In the data rows, 128 means zero.
Here is a table of points, one per row:
[119, 65, 88, 138, 120, 92, 156, 148, 152, 146, 82, 123, 140, 129, 104, 187, 149, 122, 132, 121, 128, 164, 121, 112]
[122, 148, 85, 132, 132, 87, 161, 146, 146, 139, 83, 127, 137, 130, 99, 179, 144, 114, 124, 120, 134, 159, 108, 113]
[92, 107, 93, 121, 117, 95, 157, 150, 172, 124, 103, 127, 106, 140, 124, 142, 164, 135, 129, 121, 93, 152, 129, 129]
[161, 186, 102, 112, 137, 128, 154, 128, 98, 116, 129, 129, 170, 127, 78, 178, 115, 113, 127, 128, 137, 146, 100, 112]
[166, 207, 139, 105, 118, 143, 124, 112, 97, 118, 132, 138, 174, 125, 72, 131, 105, 124, 119, 134, 138, 123, 131, 124]
[161, 144, 164, 127, 112, 166, 99, 112, 102, 119, 146, 137, 167, 136, 85, 111, 104, 133, 130, 119, 103, 105, 147, 130]
[170, 128, 140, 126, 121, 148, 124, 122, 97, 131, 114, 148, 182, 128, 66, 137, 113, 128, 119, 130, 53, 108, 164, 134]
[167, 168, 161, 118, 112, 142, 121, 120, 98, 126, 125, 131, 173, 128, 78, 130, 113, 113, 126, 122, 108, 110, 144, 148]
[164, 189, 153, 115, 118, 146, 115, 121, 95, 124, 135, 139, 173, 127, 82, 119, 107, 120, 117, 129, 117, 110, 140, 137]
[165, 170, 148, 107, 121, 143, 120, 126, 93, 122, 135, 133, 179, 125, 79, 143, 104, 120, 119, 132, 113, 127, 128, 136]
[157, 181, 168, 126, 104, 153, 101, 114, 103, 127, 133, 134, 156, 134, 84, 99, 110, 121, 123, 135, 121, 100, 154, 141]
[161, 192, 143, 121, 109, 117, 148, 128, 104, 142, 91, 127, 161, 120, 86, 146, 125, 95, 121, 127, 143, 114, 132, 151]
[163, 112, 126, 122, 121, 106, 160, 147, 105, 150, 120, 127, 159, 116, 95, 159, 115, 110, 120, 132, 96, 116, 160, 144]
[157, 173, 137, 120, 121, 97, 158, 139, 112, 136, 141, 113, 147, 114, 107, 141, 109, 108, 117, 130, 158, 110, 148, 144]
[156, 120, 138, 108, 140, 99, 146, 143, 116, 145, 154, 131, 140, 115, 122, 130, 107, 111, 100, 135, 133, 117, 148, 142]
[149, 128, 169, 107, 125, 123, 105, 130, 126, 152, 135, 136, 114, 125, 143, 76, 119, 99, 119, 136, 140, 106, 155, 151]
[151, 140, 168, 107, 115, 120, 109, 122, 130, 152, 136, 136, 111, 123, 148, 74, 113, 101, 117, 136, 167, 110, 149, 145]
[151, 126, 171, 112, 119, 134, 99, 128, 129, 152, 139, 139, 112, 129, 146, 69, 123, 97, 114, 141, 109, 108, 141, 155]
[147, 154, 176, 120, 118, 136, 92, 121, 124, 145, 131, 128, 110, 133, 138, 62, 119, 106, 117, 143, 155, 99, 152, 145]
[157, 139, 170, 123, 126, 122, 119, 133, 118, 145, 152, 126, 124, 128, 125, 96, 116, 100, 103, 133, 143, 101, 133, 150]
[164, 157, 142, 115, 117, 100, 150, 135, 113, 139, 152, 116, 142, 116, 111, 137, 110, 108, 107, 128, 165, 118, 135, 151]
[159, 160, 92, 125, 123, 84, 163, 150, 126, 130, 131, 124, 136, 118, 110, 162, 115, 126, 110, 139, 122, 138, 123, 143]
[163, 182, 139, 123, 116, 108, 155, 139, 104, 137, 111, 122, 157, 118, 92, 148, 120, 102, 118, 119, 138, 113, 145, 149]
[98, 125, 99, 118, 114, 89, 159, 148, 171, 119, 107, 119, 100, 140, 125, 131, 155, 139, 131, 116, 123, 153, 125, 139]
[103, 41, 100, 129, 117, 98, 154, 149, 168, 124, 107, 125, 106, 142, 132, 147, 154, 145, 131, 113, 98, 154, 142, 128]
[89, 113, 95, 118, 120, 98, 156, 150, 174, 116, 108, 123, 100, 142, 131, 126, 162, 142, 126, 116, 106, 150, 139, 131]
[82, 83, 106, 116, 112, 106, 149, 148, 179, 115, 113, 116, 97, 144, 141, 124, 167, 143, 138, 113, 115, 144, 146, 129]
[74, 89, 107, 112, 109, 117, 143, 144, 182, 110, 124, 116, 94, 142, 152, 103, 173, 146, 138, 118, 120, 134, 150, 135]
[79, 85, 106, 113, 110, 109, 147, 143, 180, 113, 113, 118, 94, 143, 142, 116, 168, 147, 137, 118, 113, 141, 161, 129]
[86, 53, 95, 119, 110, 105, 148, 143, 176, 121, 108, 120, 98, 142, 144, 124, 166, 152, 135, 125, 125, 142, 162, 119]
[94, 125, 103, 123, 117, 89, 158, 150, 169, 121, 96, 123, 103, 143, 122, 147, 157, 129, 133, 114, 120, 150, 126, 136]
[79, 79, 105, 115, 108, 110, 147, 145, 180, 115, 115, 115, 95, 143, 146, 114, 169, 147, 142, 115, 122, 136, 160, 129]
[82, 92, 95, 115, 116, 105, 151, 147, 179, 116, 113, 121, 99, 142, 140, 118, 169, 146, 132, 121, 108, 141, 150, 129]
[127, 97, 88, 133, 125, 95, 157, 144, 147, 137, 90, 128, 145, 132, 96, 199, 146, 115, 131, 114, 106, 168, 109, 116]
[101, 88, 86, 136, 119, 94, 158, 152, 168, 133, 92, 122, 128, 136, 114, 163, 162, 129, 134, 109, 101, 155, 128, 124]
[83, 81, 102, 117, 112, 102, 149, 147, 178, 119, 106, 119, 104, 141, 134, 130, 168, 140, 141, 112, 123, 144, 153, 131]
[107, 100, 86, 139, 111, 87, 156, 143, 161, 140, 74, 119, 133, 134, 99, 178, 151, 128, 135, 119, 146, 157, 136, 118]
[95, 90, 97, 133, 114, 89, 155, 144, 168, 130, 75, 123, 115, 143, 110, 166, 161, 129, 133, 119, 125, 154, 138, 124]
[111, 96, 84, 140, 128, 89, 158, 144, 156, 134, 77, 127, 129, 138, 104, 183, 154, 126, 129, 119, 109, 161, 123, 117]
[132, 70, 98, 133, 129, 98, 159, 148, 141, 141, 90, 123, 141, 135, 105, 203, 140, 114, 131, 113, 109, 163, 107, 117]
[167, 90, 128, 118, 134, 141, 144, 130, 96, 122, 132, 129, 183, 130, 78, 188, 108, 122, 132, 116, 105, 138, 115, 112]
[167, 122, 149, 106, 126, 147, 126, 125, 96, 125, 140, 130, 179, 128, 81, 156, 101, 121, 121, 119, 122, 133, 132, 117]
These points spread out most along one direction. Where along it does each point below lie, from 0 to 99? 50 is the average, and the first point above lies past it.
[161, 141, 163, 114, 123, 163, 101, 118, 100, 121, 157, 131, 165, 136, 88, 114, 98, 131, 122, 131, 103, 118, 139, 122] 30
[150, 149, 169, 131, 118, 182, 75, 106, 110, 114, 167, 125, 147, 132, 133, 80, 103, 144, 133, 137, 106, 106, 129, 120] 31
[144, 145, 164, 132, 124, 185, 72, 102, 113, 114, 151, 133, 135, 129, 156, 72, 99, 151, 133, 140, 123, 107, 129, 109] 33
[145, 162, 159, 123, 136, 182, 78, 105, 109, 113, 152, 134, 134, 131, 146, 80, 95, 147, 129, 147, 118, 115, 109, 112] 32
[146, 130, 149, 115, 146, 176, 99, 116, 96, 118, 167, 131, 140, 135, 121, 110, 93, 143, 128, 142, 124, 127, 87, 123] 34
[133, 144, 151, 118, 153, 171, 102, 112, 91, 118, 159, 132, 122, 129, 144, 93, 98, 145, 137, 137, 157, 125, 85, 125] 36
[126, 155, 161, 125, 143, 175, 100, 105, 96, 107, 156, 137, 118, 123, 166, 81, 111, 140, 148, 127, 145, 131, 73, 126] 37
[115, 173, 148, 127, 154, 165, 121, 98, 94, 107, 162, 139, 114, 116, 178, 77, 117, 137, 152, 118, 174, 131, 68, 121] 38
[104, 119, 151, 144, 161, 166, 106, 88, 105, 118, 159, 136, 109, 99, 224, 84, 118, 147, 152, 121, 157, 128, 92, 117] 46
[98, 144, 135, 166, 168, 170, 98, 84, 112, 118, 155, 139, 91, 99, 242, 78, 121, 149, 135, 138, 163, 107, 119, 92] 46
[97, 104, 119, 192, 175, 163, 81, 98, 111, 137, 166, 128, 76, 108, 221, 130, 120, 144, 135, 148, 164, 104, 109, 113] 51
[103, 69, 116, 200, 157, 160, 86, 127, 105, 152, 144, 133, 86, 113, 161, 174, 125, 130, 131, 160, 173, 109, 80, 124] 53
[97, 141, 119, 186, 183, 157, 88, 103, 107, 136, 167, 130, 81, 107, 206, 136, 117, 136, 134, 150, 167, 104, 89, 118] 47
[101, 170, 129, 177, 178, 163, 90, 82, 108, 128, 170, 127, 83, 105, 218, 112, 112, 143, 140, 147, 158, 107, 101, 100] 43
[99, 157, 121, 181, 182, 162, 90, 89, 110, 129, 172, 132, 81, 105, 223, 105, 119, 144, 131, 152, 154, 104, 100, 105] 45
